In the data rows, 128 means zero.
Some points, one per row:
[104  94 107  96  88 137 109 114 188 159  88 120]
[116 143  90 135 167  91 133 160 114 178 129 175]
[150 120 125 123 193 104 156 160 121 176 116 150]
[152 100 124  57 126 205  86 122 149 135 143  78]
[140 158  74 229 155   0 206 129  73 153 120 191]
[125  91 173  64 126 228  68 109 155  89 144  95]
[139 127 125 121 106 151 117  92 130 119 143  92]
[100 115 164 124 107 179 118 119 134  72 135 115]
[147 114  99 128 189 101 151 166 114 156 125 156]
[168 100  99 130 148  75 108 147 115 148 103 145]
[159 133 131  98 105 176 110 119 142 129 135  72]
[101 131 188 114  76 218 116 119 148  60 134  80]
[157 107 131  57 146 192 117 184 146 150 121  92]
[125 102 110 120 174  94 111 100 112 140 143 172]
[102  90 120 124 160 139 122 120 119 107 136 154]
[141 103 109 122 180  90 135 138 111 142 129 164]
[ 93  95  99 145 165 114 159 102 106 130 148 157]
[116 136 139 162 103 113 138  90 115  86 139 126]
[146 137 133 147 145  67 113 104 112 132 130 163]
[151 160 143 147 108  95 126 128 123 137 120 124]
[127 111 117 146 145  92 128  90 111 122 136 149]
[ 99 105 152 136 141 134 110 103 122  83 137 157]
[174 164 113 121  92 169 160 158 138 146 132  47]
[139 130 100 128 146 131 159 176 125 165 111 117]
[110 110 140  95  79 169  98  94 176 125 115  99]
[159 153 139 132 110  94 132 143 120 126 122 124]
[131 174 103 148 134 106 168 183 118 163 125 135]
[133 129  86 152 195  79 157 181 112 190 112 175]
[156 170 144 113 110 163 148 173 140 145 127  84]
[132 115  67 131 178 102 157 187 113 176 115 154]
[104  89 142 123 168 118 109 106 116 100 138 176]
[169 167 122 136 107 123 147 152 128 146 128  91]
[144 143 134 146  97 117 135 101 121 109 133 103]
[185 161 129 114  82 146 108  65 135 131 167  56]
[160 148 126 121  83 142 105  74 131 115 153  77]
[118 124 111 166 173  60 145 119 102 139 130 187]
[ 93  85  97 195 172  27 145  93  85 114 123 214]
[152 171 141 160 123  58 135 157 116 157 107 154]
[133 138 155 163 110  67 105  97 112  90 120 160]
[137 146 139 130 138 147 138 145 134 139 127 115]
[125 136 178 101  69 217  97 105 150  64 148  67]
Then 16 other points, each followed by its number:
[ 90  90 142 128 161 141 109 111 122  97 136 168] 0
[107 123 114 175 108  52 122  57 122 122 127 166] 1
[149 149 129 131  97 111 121 111 123 123 134 110] 2
[100  95 117 111 133 134  98  95 145 127 132 151] 3
[103 137 172 118  77 207 118 112 144  73 142  82] 4
[155 145 115 115  83 151 155 155 130 134 119  66] 5
[154 107 125 131 160  73  73  91 120 147 122 169] 6
[132 141 170  99  80 201 103 106 147  86 143  72] 7
[124 134 163 164 102  82  99  91 115  74 124 157] 8
[144 128 111 117 117 127 144 144 123 140 122 106] 9
[114 111 129 138 149 121 143 134 116 109 128 149] 10
[135 122 108 117 152 104 141 153 115 149 125 146] 11
[117 125 126 139 152 103 124 137 118 137 124 163] 12
[120 127 106 154 167  94 148 141 112 141 126 164] 13
[ 35  66 212  80  70 238  62  84 215  55  95 126] 14
[103 165 107 123 120 154 142 175 156 183 120 126] 15
Which of these numbered points is nearest to each point below, looking only along the 3 directions in which the first points spread most? Its number follows each.
[170 153 124 116  90 154 154 146 133 134 128  59] > 5
[109  94 181  73 143 208  61 121 152  92 134 132] > 14
[132 102 116  94  74 157  73  23 199 153 128  81] > 4
[107  84 126 150 156  97 122 103 111 107 121 168] > 6
[127 137 181 102  85 214 116 130 150  73 134  72] > 7
[133 118 109 120 137 126 116 101 121 132 145 128] > 10
[ 95  90 100 156 135  71 124  84 125 137 116 175] > 6
[174 151 109 125  83 160 152 142 134 130 128  47] > 5
[118  98 148  80 151 186 106 147 139 115 134 127] > 3
[149 141 123 118 127 132 128 118 127 141 143 109] > 9
[108  96  91 133 117  98 115  88 151 145 116 147] > 10
[130 120 127 118 152 127 114 115 124 126 138 142] > 10
[145 146 131 148 104 109 131  94 120 114 136 111] > 2
[155 148 132 147  99  84 116 104 118 123 124 123] > 2
[112 133 156 111  82 201 124 118 169 120 122  75] > 7
[120 106  96 125 185  97 119 117 112 148 139 177] > 12
[109 130  93 164 169  69 164 162 102 156 120 183] > 13
[155 134 106 128 122 122 154 150 121 139 126 103] > 9
[118 111 138 124 139 130 122 127 123 114 125 141] > 10
[152 143 140 138  81 134 122 102 130 110 128  84] > 2
[131 142 167  90  79 210 112 118 147  88 149  67] > 7
[119 143 164 155 101  90  88  74 117  81 144 158] > 8
[120 133  42 197 211   0 187 179  83 211 113 222] > 13
[114 135 170 158  95 100  98  89 119  70 132 151] > 8
[153 128  98  97 155 180 134 201 144 179 116  97] > 15
[105 134  99 233 131   0 168  77  74 103 126 203] > 1
[121  95 125 112 158 129 118 141 123 128 121 151] > 10
[ 99 107 158 109 136 173 132 153 131  91 129 134] > 3
[ 88  85 154 126 161 140 112 116 121  87 132 171] > 0
[104  93 142 119 170 111 105 101 116 111 140 181] > 0
[120 124 116 143 118 113 137 113 115 116 134 131] > 10
[127 111 159  98 130 169  99 134 138  98 127 122] > 3
[ 91  96 128 131 181 130 109 112 119 107 140 183] > 0
[146 121 121 125 184 112 154 164 122 175 116 144] > 11
[169 146 127 118  89 156 154 140 133 126 124  57] > 5
[139 144 155  94  83 209 107 100 148  92 155  61] > 7
[102 114  91 115 142 121 142 158 158 177 103 152] > 11
[144 144 160 135  91 137 117 108 130  95 132 101] > 2
[121 117 121 141 150  93 107 101 114 121 135 167] > 6
[118 101 112 128 176 104 106  96 115 132 142 173] > 6
[137 125 116 121 148 117 126 119 122 149 134 133] > 10
[172 151 124 122  87 154 147 139 133 124 130  59] > 5
[105  98 110 131 183 106 110 116 113 119 140 187] > 6
[139 140 147 141  94 106 112  94 121 101 131 121] > 2
[116 142 170 150 104  93  95  80 118  85 140 158] > 8
[158 151 121 113  91 150 156 158 130 134 126  72] > 5
[133  91 141 102 133 168  94  98 136 108 138 110] > 3
[129 132 116  64 168 213 123 223 152 176 126 113] > 15
[131 136 183 102  87 191  96 102 145  70 142  87] > 4
[135 141 115 160 103  86 148 112 109 113 128 125] > 2
[ 94  77 187  94 115 234  92 132 153  65 119 100] > 14
[112 115 127 132 160  89 120 131 110 117 132 183] > 6
[116  96 145  86 149 178  92 127 138 114 135 132] > 3
[ 82  85 153 129 161 147 113 123 123  84 130 172] > 0
[142 141 166  97  79 193 101  97 146  92 146  68] > 7
[141 113 111 100 158 150 128 158 133 165 121 120] > 15
[147 131 155  90 106 201 106 128 149 111 135  74] > 7
[114 116  77 132 133  96 142 146 153 187 102 148] > 11
[146 151 142  96  84 186 104 106 144 114 151  69] > 7
[167 149 139 126 104 121 125 131 128 119 122  99] > 2
[117 136 181 156 103  93  94  79 118  72 132 158] > 8
[ 61  88  74 154 126  44 134  92 151 152  96 208] > 6
[108 138 128 181 121  65 146  94 100  97 134 165] > 1
[106  92 177  58 136 232  82 143 153  90 138 113] > 14
[128 103  93 124 170  97 113 104 112 145 143 163] > 12
[125 130  81 185 175  12 165 161  90 172 102 204] > 13
[122 130 121  71 173 197 116 220 150 179 115 130] > 15
[120 127 147 145 134 100 118 117 117 105 126 158] > 10
[116  94 119 126 168 109 126 125 115 131 123 163] > 12
[ 99 135 111 220 127   0 170  76  76  98 137 199] > 1
[ 95  90 148 124 167 143 105  92 123  93 145 166] > 0
[144 150 127 116  87 150 119 103 132 124 144  84] > 2
[153 107 114 124 175  87 114  99 113 141 145 158] > 12
[113 152  95 113 170 145 161 218 128 192 121 146] > 15
[157 153 124 112  93 151 150 145 132 139 130  72] > 5
[ 93  97  76 148 132  56 116  76 136 155 121 185] > 6
[141 176 102 202 158   8 184 150  92 171 120 185] > 13
[111 139 182  86  85 239 117 122 153  72 151  68] > 7
[138 162 129 117 115 135 128 152 130 139 132 118] > 9
[140 142 160 123  99 138 105 108 131  90 135 113] > 2
[124 106 108 116 185  87 108  96 110 144 151 184] > 6
[144 156 134 146 115 107 133 133 123 129 123 123] > 2
[140 106 100 118 179 113 157 164 115 154 124 144] > 11
[119 178  88 204 148  22 176 148  94 176 122 186] > 13
[140 180 172 136 115 193 145 163 158 165 103  72] > 5
[102  83 177  68 132 244  92 155 157  82 120 102] > 14
[132 134  83 119 190 123 166 202 120 194 128 151] > 11
[ 70  79 171 126 164 157 116 128 124  67 128 179] > 0
[143 143 134 120  68 186 125  98 141 108 142  50] > 7
[140 164 126 129  95 180 146 154 142 140 126  68] > 5
